(in the rows, 128 means zero)
The rows below fall into families. The same turns and mirrors carry the whole set onto itself and the rows of a family onto each other. For each named row, which other rows are in its family? Write them in the order they are listed.
These 18 rows form 6 families of 3 rows each.
Pim: [142 153 150  91 114  94 122 125  73 147 120  83 129 128 112 104 136 129
 155 129 138 135 131 152  99 179 142 139]
ven: [ 76 153 142 139 117 100  98 106 156 129 155 147 122 125 130 122 126 107
 101 146 113 154  94 163 133  95 115 137]
pir: [ 78 148 143 132 123 103  78 100 127 125 130 153 115 148 146 122 113  98
 107 141 122 145 107 160 123  98 116 150]
fen: [141 149 138  81 128 107 141 137  74 151 140  99 115 152 100 101 144 113
 150 138 123 159 144 157 129 179 157 133]
Zar: [136 146 142  72 127 100 141 130  82 149 119 113 116 154 107  93 146 121
 144 121 147 149 132 165 103 191 145 128]
Vik: [137 149 134  92 136 100 143 117  80 145 140  91 124 152 104  73 152 139
 126 132 141 128 140 144 111 182 155 135]
Vunod: [157 116 125 106 152 157 162 160 163 141 118 156 129 119 140 143 142 110
 128 122 125  98 147  80 132 132 111 122]
veba: [143 125 113 119 127 163 167 149 162 149 119 143 138 105 124 147 129 124
 136 100 126 113 162  82 128 133 107 101]
pid: [140 151 126  77 115 104 148 142  90 147 126  78 139 165 116 102 142 117
 136 127 133 145 138 153 113 181 151 108]
dobe: [161 134 131 121 142 163 160 153 154 145 104 132 122 123 148 135 129 106
 128 105 122 101 152  67 125 141 125 119]
pofa: [144 144 131 104 130  94 132 123  68 141 133 101 119 151 113  93 148 137
 141 158 148 135 140 164 118 175 156 140]
Vovad: [ 90 138 146 150 120  89  99 100 163 127 137 162 148 140 124 129 123 113
  90 142 114 129  97 146 125  91 125 126]
tateb: [101 147 143 148 113  79  91  86 149 116 139 157 132 121 124 134 104 108
 109 132 127 130  96 150 123  97 132 138]
tis: [129 132 117 131 134 177 159 149 155 148 131 148 140 125 122 152 123 115
 134 141 122 118 158  67 137 120 110 115]
rusa: [ 73 150 145 138 113 116  89  89 155 123 139 171 119 121 118 120 113 114
 101 147 124 134 111 162 126 109 115 144]
Gupud: [154 135 127 117 120 172 171 151 152 159 121 138 132 127 116 126 138 121
  99 105 113  98 153  76 130 131  98 119]
Kimul: [ 83 125 137 126 108  96  91 112 142 122 136 187 122 130 132 139 118 124
 104 155 115 127  88 151 136 111 125 137]
vepi: [141 123 118 115 139 167 146 150 159 157 123 135 129 111 142 142 130 110
 130  99 117 138 154  64 144 128 114 116]

The rest of the family of ven: fen, vepi
The rest of the family of pir: pid, tis
The rest of the family of Gupud: Pim, Kimul
The rest of the family of veba: Zar, rusa
The rest of the family of pofa: dobe, Vovad

The rows below fall into families. The same turns and mirrors carry the whole set onto itself and the rows of a family onto each other. For each named row, which other rows are in its family? Write them in the order they are listed.
These 32 rows form 4 families of 8 rows each.
Difo: [140 122 161  97 119 136 106 137 115 159 119 119 132  72]
gite: [150 107 145 128 116  91 148  94 136 119 135 142 107 149]
lof: [102 134 159 130 167 125 111 179 137 142 121  88 112 101]
sepo: [127 126 118 186  83 126 118 152 131 141 103 126 136 127]
Luf: [149 123 122 182 118 136 154 163 121 125 109 112 168 138]
kavon: [127 100 116 126 125  94 136  85 144 122 161 124 129 130]
nimo: [103 133 147 164 155 128 165 176 108 152 138  95 125 141]
kuduf: [151 126 170  93 112 102 140 121 157 103 131 124 101 125]
ganeg: [149 133 152 137 115 133 127  73 132 151 150 137 130 134]
tuzu: [127 124 153 122 114  86 121 145 149 111 131 105  70  98]
Val: [147 142 132 100 124 131 110 101 107 156 155 143 113 123]
sok: [141 148 136 158 130 150 126 190 159 104 149  94 138 104]
posi: [148 124 143 156  89 123 131 189 122 124 120 118 116  76]
Sapo: [ 99 145 152 149 151 131 158 187 122 145 135  87 125 135]
bidub: [157 118 113 169 113 154 128 191 120 117 134  97 136 109]
tono: [129  99 147 165 117  96 122 102 137 136 116 112  83 138]
tuz: [152 154 153  95 116 116 132 118 134 125 171 134 114  90]
megab: [131  84 142 110  99 105 138 100 145 122 135 105 101 137]
Govem: [140 146 162 150 173 134 150 187 128 119 126  87 130 120]
vugaz: [148 114 117 203 139 142 141 154 125 125 152 115 143 130]
Naf: [150 142 130 148 117 129 153 198 129 106 121 104 157 104]
lubob: [144 103 169  96 121 124 133 109 162 115 150  95 120  98]
Lelet: [119 125 111 126 120 112 103 110 106 169 124 143 143 109]
liv: [125 145 124 175 175 118 148 162 119 129 128 106 140 152]
Zava: [103 108 129 171 175 110 124 146 107 160 128 112 118 127]
pibud: [164 120 152  76 140 123 122 121 124 126 142 138 131  99]
fomov: [131  91 139  97 100  96 140 115 146 112 144 106  96 123]
kozuz: [146 125 102 175 110 153 121 181 127 121 129  99 143 127]
Gali: [148 120 130 102 137 123 113  90 129 141 130 145 146 139]
pab: [ 97 140 130 176 140 132 154 155 139 146 141 110 163 146]
rovu: [153 141 152  91 122 143 109 107 113 154 149 132 110 115]
sego: [124 130 166 150 146 136 171 188 127 132 155 100 144  95]

The rest of the family of pab: kavon, ganeg, sok, tuz, vugaz, lubob, sego
The rest of the family of Sapo: nimo, Val, bidub, megab, fomov, kozuz, rovu

The rows below fall into families. The same turns and mirrors carry the whole set onto itself and the rows of a family onto each other. For each named row, which other rows are in its family? Write them in the order they are listed.
These 32 rows form 4 families of 8 rows each.
Faziz: [ 86 138 144 100 134 162  75  89  90 149  75 130 141 154  90 150 131 156
 102 130 111 116 140 131  94 169]
Ratu: [ 81  90 156 128 160 165  78  48 114 179 111 110 153 127 102 180 103 105
 115 130  82 101 132  83 127 119]
Vom: [ 81  93 172 141 166 194  65 133 109 152  92 108 170 133 125 165 167 131
 112  82  97  93 147  67 127  88]
gibo: [105 148 168 144 131 205  50 101 161 126 157 154 123 121  50 171 100 122
 120 137 101 133 121  84  97 122]
Mogad: [120 132 175 123 118 209  34  96 152 129 132 156 126 111  41 183  91 134
 131 135 110 118 146  86 102 114]
tutis: [ 89 160 177 146 124 207  49 112 145 145 107 132  95 154 112 159 112 101
 144 138 101 125 179 103  95  47]
denaf: [120 126 170 128 110 197  41  90 156 126 147 137 113 117  35 171 107 145
 108 131 117 124 128  84 107 105]
Lumil: [139 128 151 127 111 205  56  74  94 136 110 122 175 132  47 129 145 127
 114 141 125 123 190  69  85  77]
mut: [ 83 122 169 143 110 213  24 102 154 121 134 162 130 127  60 169  93 134
 125 146  95 116 126  91  86 118]
dedu: [123 138 153 124  90 183  41  75 103 143 128 115 158 131  40 135 133 134
 101 120 109 140 171  61  84  76]
Rubez: [ 90 154 198 154 144 207  61 119 157 137  87 131  95 151  99 159 130 108
 154 147 109 119 174  85  71  69]
Lifuv: [ 69  90 112 123 142 166  77  75  96 161 101 110 134 132 101 178 104 107
 106 160 103  99 144  94 138 123]
Kule: [118 117 190 121 132 219  80 143  94 148 120  95 126 142  80 133 153  61
 131 157 116 129 139  83  79  85]
felot: [ 80  96 180 138 169 202  73 157 115 159 108 118 175 137 106 175 154 152
 107  85  97 106 159  83 131  92]
gesa: [ 93 129 146 136 155 225  80 130 120 151  61 135 131 167 115 124 134 156
  77 135 138 129 114 108 117  91]
zosa: [113 110 189 126 144 209  77 143  95 137 136 111 120 157  85 139 163  77
 141 164 104 133 148 103  63  98]
supon: [151 143 162 111 102 193  63  76 102 137 101 111 180 149  53 148 146 115
 104 154 121 150 172  69 103  92]
Vugev: [ 89 136 160 120 126 156  73 101 109 152  68 113 134 155 100 162 136 166
 104 127 132 122 173 140 104 157]
Sir: [ 92 105 166 128 176 180  76 141 122 155  98 125 172 128  98 185 172 140
 129 100  91  98 145  60 142 106]
dusol: [ 73 149 130 114 136 146  73  96  98 159  78 123 129 156  88 166 134 144
 107 137 121 108 164 111  99 168]
Zubi: [ 86 121 169 145 182 211  96 126 121 175  82 125 146 160 104 147 131 158
  63 111 118 154 122  94 105  82]
megul: [ 91 133 165 148 175 198  98 135 123 152  69 130 125 146 116 135 140 156
  73 115 119 148 103  98 111  97]
rak: [ 67  83 139 112 144 165  68  79  95 178  99 120 144 137  99 177 101  96
 102 140  70 112 123  94 135 105]
duz: [ 81  91 130 121 141 160  69  61 101 152  99 121 151 125 121 189 101 114
 113 142  88 113 149  97 143 115]
tupob: [134 111 203 127 130 198 105 129 101 151 127  80 132 124  78 131 165  95
 139 160 121 128 142  93  91  92]
tana: [102 143 179 141 157 205  67 105 150 139 103 135 102 168 106 163 142  97
 155 156  99 128 180 100  75  55]
Nozi: [ 73 110 186 150 158 177  66 135 108 149 102 115 179 136 118 193 167 123
 113 111  83 109 141  46 124 107]
Palu: [ 99 148 141 119 129 164  75 114  83 153  75 134 137 131  88 140 121 159
 111 121 127 123 163 152 107 145]
rini: [ 78 121 135 163 169 214  80 115 113 162  80 125 139 153 117 123 131 157
  77 121 135 156 117  97  97 100]
fave: [126 142 158 121  94 204  62  69 101 146 122 107 176 130  45 130 118 125
 108 143 110 151 168  69  76  94]
duv: [122 110 221 116 131 201  82 125  88 150 125  98 119 149  65 145 164  92
 122 164 113 118 136  86  67 103]
mobob: [ 88 156 181 154 153 206  35 108 138 160  93 146  91 148  96 151 115 102
 155 115 102 121 159  94  72  63]

The rest of the family of mut: Ratu, gesa, supon, tupob, Nozi, Palu, mobob
The rest of the family of Vom: Faziz, Mogad, Rubez, Kule, megul, duz, fave
The rest of the family of rak: gibo, tutis, Lumil, Vugev, Sir, rini, duv

